Rotation paths and how fast each direction turns (deg/step):
Each turn is a multiple of 5 degrees from 10 to 175, or 0.
Each row of a path follows its step; steps can be skipped.
Path 1:
step 0: [14 2 -5 -28 0 12 12 4 -6 -2 -22 12 -17 14 19 -16 8 -10 2 -25 0 4 9 29 11 -8 -1 -1 7 -1 -9 8 -12 16 26 -6 -25 28 16 6 1 -27 2 12 26 -1 25 -1 -1 2 -13 21 7 8 2 0 -19 3 8 21 -4 18 20 -3 -18 -5 -1 13 -25]
step 2: [25 11 10 10 28 14 -10 6 -14 -9 1 -3 -9 17 -2 -4 19 -11 8 3 -7 10 -5 -9 -1 -35 8 -11 21 3 -2 10 15 -8 30 6 -9 -6 12 15 1 9 -6 25 3 -17 7 9 9 -16 20 -4 16 -4 -11 7 0 -2 -13 -8 2 -30 8 -1 -6 11 27 -40 -25]
step 3: [-1 -10 24 -21 10 20 18 12 -2 -2 -12 -15 -2 23 -16 20 -11 -32 5 -7 10 13 -2 16 8 -10 -28 -10 0 10 -14 9 23 -1 10 -17 -17 12 6 -7 -3 20 -9 -1 -13 0 18 3 9 -14 20 8 5 -4 6 10 -14 -18 -11 21 -13 -2 25 21 6 6 17 -5 -34]
step 4: [7 15 6 -15 -30 -17 9 10 -4 12 -8 -11 -1 26 16 4 13 -21 -5 -18 -11 1 -19 19 4 0 -7 13 -7 13 -31 -7 27 -28 14 -11 14 37 10 0 -1 -4 -5 26 -9 -16 19 -4 -5 5 4 14 6 3 -5 -4 12 13 6 11 -10 -4 29 11 -5 14 5 14 3]
step 7: [4 2 19 -21 -6 22 -2 -1 -3 -4 -9 -49 11 12 -7 5 13 -20 2 -13 8 1 16 -14 20 -10 4 -5 17 1 -24 0 -18 -9 0 14 12 21 2 4 18 -7 -8 22 -17 -9 -1 -12 17 -26 6 10 11 -3 7 3 19 6 8 11 4 -18 12 -11 8 24 23 -27 -12]
step 10: [1 5 -11 3 19 4 13 18 -18 5 -12 -20 -1 13 1 8 8 -2 13 12 -16 6 10 -19 -14 -20 16 8 33 -2 1 33 -19 8 37 -8 -17 3 11 8 1 -12 -14 8 4 -8 8 6 -4 -2 -5 9 15 -19 1 10 25 10 21 -22 -13 -7 -4 -11 -2 -9 20 -17 -33]
step 13: [4 14 18 -15 -3 10 15 18 1 4 -13 30 -16 -11 28 -6 15 -7 -13 0 -40 3 -3 7 5 -34 9 -6 0 -3 0 2 23 -7 28 2 -8 11 12 18 4 6 -14 5 21 -27 12 10 -17 5 -6 2 18 -13 -3 13 3 4 -1 -1 -10 -8 21 27 13 2 12 3 -16]
step 14: [9 1 1 0 1 -11 5 21 -9 7 -26 -5 0 1 3 -3 -11 -11 -8 10 -8 -13 1 0 -3 -9 -17 -2 29 -10 -10 12 14 13 50 -13 -17 5 -3 -18 22 18 15 13 1 -5 24 5 10 -5 12 3 18 -20 2 -6 21 -33 -15 -5 -14 -10 9 31 -5 13 -9 0 -16]
step 15: [0 -6 11 -3 -3 -9 8 10 5 7 26 -45 11 16 -4 -5 -1 -12 4 6 19 -9 4 -11 3 -14 2 15 19 9 -14 15 17 -11 27 -5 -15 35 19 -9 -14 -12 -7 33 -9 -19 6 3 16 1 9 14 12 -15 -7 3 12 -10 8 -4 -16 -8 7 3 23 20 6 -23 -3]
step 16: [5 3 41 -22 0 1 -2 16 -8 30 3 -3 1 -13 -10 -5 3 -28 10 -15 11 12 4 1 28 -31 3 2 -12 -8 -3 1 5 -10 10 0 -1 21 37 4 -8 -17 4 9 -2 -21 7 -22 10 -19 4 5 0 2 3 8 -4 1 -8 9 19 27 30 12 3 12 -9 -6 -9]
Speeds:
[1 3 -1 -1 -3 -3 2 -2 0 -1 -4 2 -3 -10 -1 0 -1 4 1 3 -3 -1 -5 6 -2 -6 3 -5 -3 4 0 3 1 5 1 -5 1 0 -2 -4 3 -3 2 4 0 3 0 2 -8 0 -10 2 -1 2 -4 2 2 3 3 4 -4 -1 4 3 -5 2 0 1 4]
85
[4 1 0 -4 9 2 -2 -4 -5 0 -7 -1 3 -3 -6 2 -4 2 1 1 -1 3 4 6 3 3 -3 -2 2 -1 0 0 -5 -3 2 -3 3 2 -1 -7 -2 5 -2 0 6 4 -3 -4 0 1 2 -3 4 -1 1 -3 3 2 6 -1 7 2 3 5 3 3 -4 -1 -1]
160
[-4 -6 -7 2 0 7 1 4 -1 -4 -4 -2 4 0 -1 0 4 -5 -5 -1 2 0 1 2 0 -4 -1 1 3 2 2 3 2 4 6 0 0 2 -4 2 5 5 -3 -2 -6 2 -2 7 -6 -2 2 0 -5 -3 5 0 -2 -1 2 -5 6 1 3 -1 -2 0 -1 -4 5]
95
[3 -2 -4 -5 -7 -1 -3 -6 0 1 -1 -2 3 0 -6 -6 -2 0 0 -1 -3 3 -2 1 6 -3 -1 0 5 5 -3 -6 2 5 1 -3 4 2 1 1 -8 -5 3 -3 -4 -6 1 -1 3 4 0 -1 3 -5 -2 1 -8 0 5 -1 1 1 -1 -1 0 -3 1 2 5]
95
[-1 -4 4 -2 5 2 1 2 -3 -10 6 -4 7 2 -7 2 -4 1 -1 0 4 1 -5 -1 1 -2 2 -2 3 1 0 1 -6 -2 0 -1 1 -3 9 3 -1 0 3 -1 -2 -2 1 0 -4 2 -2 -4 -1 0 -3 3 3 -4 -1 5 -1 -2 -2 1 -5 8 1 0 3]
85
[0 -4 2 1 4 -4 -4 -4 -4 3 2 0 1 -5 -7 -2 3 4 8 3 1 0 -1 -2 1 1 1 1 2 7 -2 8 1 1 1 2 -3 0 -1 3 0 0 2 5 0 -2 -9 0 5 -6 -1 1 -5 0 2 -3 -3 -1 -4 -4 -3 4 2 -3 2 3 4 -5 0]
80
